(in the rows, 128 means zero)
A single turn carries every row of the set below to another of its rows. Some are shown first; where does it send the rows asked next?
q334: [168 118 119 140  89 139 123 120 127 108 107  90 115 103 121 139 127 138
 108 124 145 123 137]
q37: [167 130 101 133 106 135 114 111 133 127 108  89 128 127 141 131 118 121
  89 127 155 128 129]
q290: [159 130 127 190 124 131 103 109 147 104  90 160  80 131 130 142 114 137
 103 128 133 135 141]
q931: [143 120 123 108 119 140 128 129 134 125 121 152  99 117 109 122 117 152
 126 126 139 143 158]
q952: [157 155 145 148 141 119 127 110 159 105  85 154  85 143 122 142 133 123
 111 157 146 140 168]
q489: [141 130  98 129 130 141 125 129 129 106 131 110 121 130 130 133 141 125
 107 118 149 130 122]
q639: [151 146 117 115 121 133  99 100 153 118 101  84 119 122 120 126 115 104
  87 120 148 138 149]
q194: [150 133 136 122 103 135 109 111 145  99  97  87 110 100 101 133 123 123
 105 119 138 133 158]
q399: [182 128 128 175 143 129 143 109 151 121  78 155  99 139 142 136 115 125
 101 148 145 131 163]
q583: [150 130 126 141 115 131  94 108 146 114  89 103 111  98 130 107 123 112
 108  95 109 139 161]
q841: [144 103 111 145 109 139 117 122 137 103 114 114 120 124 114 138 119 132
 116  90 124 130 154]
q802: [151 131 132 181 156 133 119 107 150 103  76 142  73 100 122 118 127 123
  96 137 146 127 157]
q342: [146 157 113 126 133 132 101 113 138 116 107  99 114 104 146 103 146 107
  97 124 134 141 128]
q634: [162 145 114 164 151 116 104 119 130 121 101 152  90 164 117 148 122 135
 110 136 135 137 146]
q177: [166 143 128 133 120 134 126  98 148 142  88 141 102 117 140  84 123 113
  97  98 149 144 126]
q278: [141 126 134 124 103 133 112  92 158 136 103 149  96 133 112 100 112 125
 120 102 137 148 158]
q716: [179 142 142 164 138 122 137 120 145 115  77 154  92 124 129 134 132 131
 115 159 138 130 172]
q826: [160 141 133 158 145 127 132  99 166 114  85 158  95 156 134 145 116 118
  99 145 156 141 158]
q450: [166 138 118 117 137 142 144 133 124 130 103 148 107 102 134 107 127 136
 101 121 155 139 123]
q912: [153 147 118 152 182 118 120 115 134 119  86 132  84 134 111 123 135 120
 101 145 142 130 161]

q194 -> q639
q716 -> q952
And these:
q912 -> q634
q583 -> q342
q278 -> q177

A single turn carries every row of the set below to another of its rows. Some are shown first; where does it send the rows asked next?
q210: [145 155 162 131 156 155  96 140 124 115 105 125  94 150 120 102 129]
q360: [154 135 151 113 115 185 121 141  91 105 126 122 119  86 157 122 106]
q183: [156 121 151 142 148 134  95 161 124 106  91 119  91 114 123  92 107]
q824: [150 113 130 126 152 144 108 153 108 123 102 117 107 119 120  77 134]
q503: [152 129 145 122 114 205 122 151 106 102 128 117 117 104 154 127 112]
q795: [167 132 151 129 145 139 128 152 131  90 114 126 110 140 138  94  81]
q343: [150 135 157 123 115 178 108 135 105  96 135 122  98  85 163 126 114]
q419: [157 100 133 129 142 148 123 151 104 114 109 125 111 125 121  77 132]
q537: [157 145 148 108 135 139 126 157 134  89 116 116 114 124 137  92  83]
q370: [149 156 145  99 142 151 132 142 117 112 101 122 118 135 106 119 117]
q669: [156 119 164 134 132 132  97 166 129  90  99 119  86 106 123  99 107]
q319: [142 118 149 122 118 170 124 144 104  99 133 102 103 111 151 149 130]
q859: [141 131 163 110 115 161 120 136  82 104 141 108 119 109 163 128 122]
q809: [165 107 156 147 140 134 110 159 123  98  94 129  92 121 118 101 108]
q245: [152 136 174 120 112 179 114 145  83 109 113 123 115  94 145 136 113]
q192: [151 151 140 114 158 141 126 142 118 119  97 120 118 143 114 110 109]
q417: [143 135 155 113 138 167 103 150 114 105 135 119 110 138 138  58 133]
q163: [146 122 180 131 110 183 111 162  92 100 126 106 114 122 156 133 113]
q916: [143 157 175 122 140 168  95 141 125 104 112 130  92 146 116 103 135]
q635: [152 144 162 136 150 162 107 134 122 107 109 138  94 156 114 108 135]
q56: [150 123 163 125 111 198 119 158  89 110 115 115 120 110 143 136 118]
q914: [141 116 161 120 113 170 124 153  94  98 140  96 118 122 164 134 119]
q981: [145 139 185 121 113 173 107 145  85 101 131 114 114 109 163 128 109]
q541: [147 106 140 115 133 143 114 158 101 114 107 115 109 109 113  83 143]
q453: [161 142 144 124 151 136 117 157 131 102 105 116 113 132 137  88  83]
q366: [147 128 149 129 116 191 115 145 117  92 134 113  96 103 157 141 117]
q229: [140 128 159 120 117 164 112 130  93 102 134 115  99  93 152 140 134]
q20: [146 138 144 124 154 158  99 144 120 114 125 120 107 144 139  64 127]
q253: [159 143 140 116 151 148 140 137 116 110 106 129 120 152 113 112 111]
q7: [153 126 151 134 145 166 108 143 120 104 130 131 104 150 139  64 130]

q795 -> q253
q503 -> q56
q229 -> q343
And these:
q417 -> q541
q210 -> q20

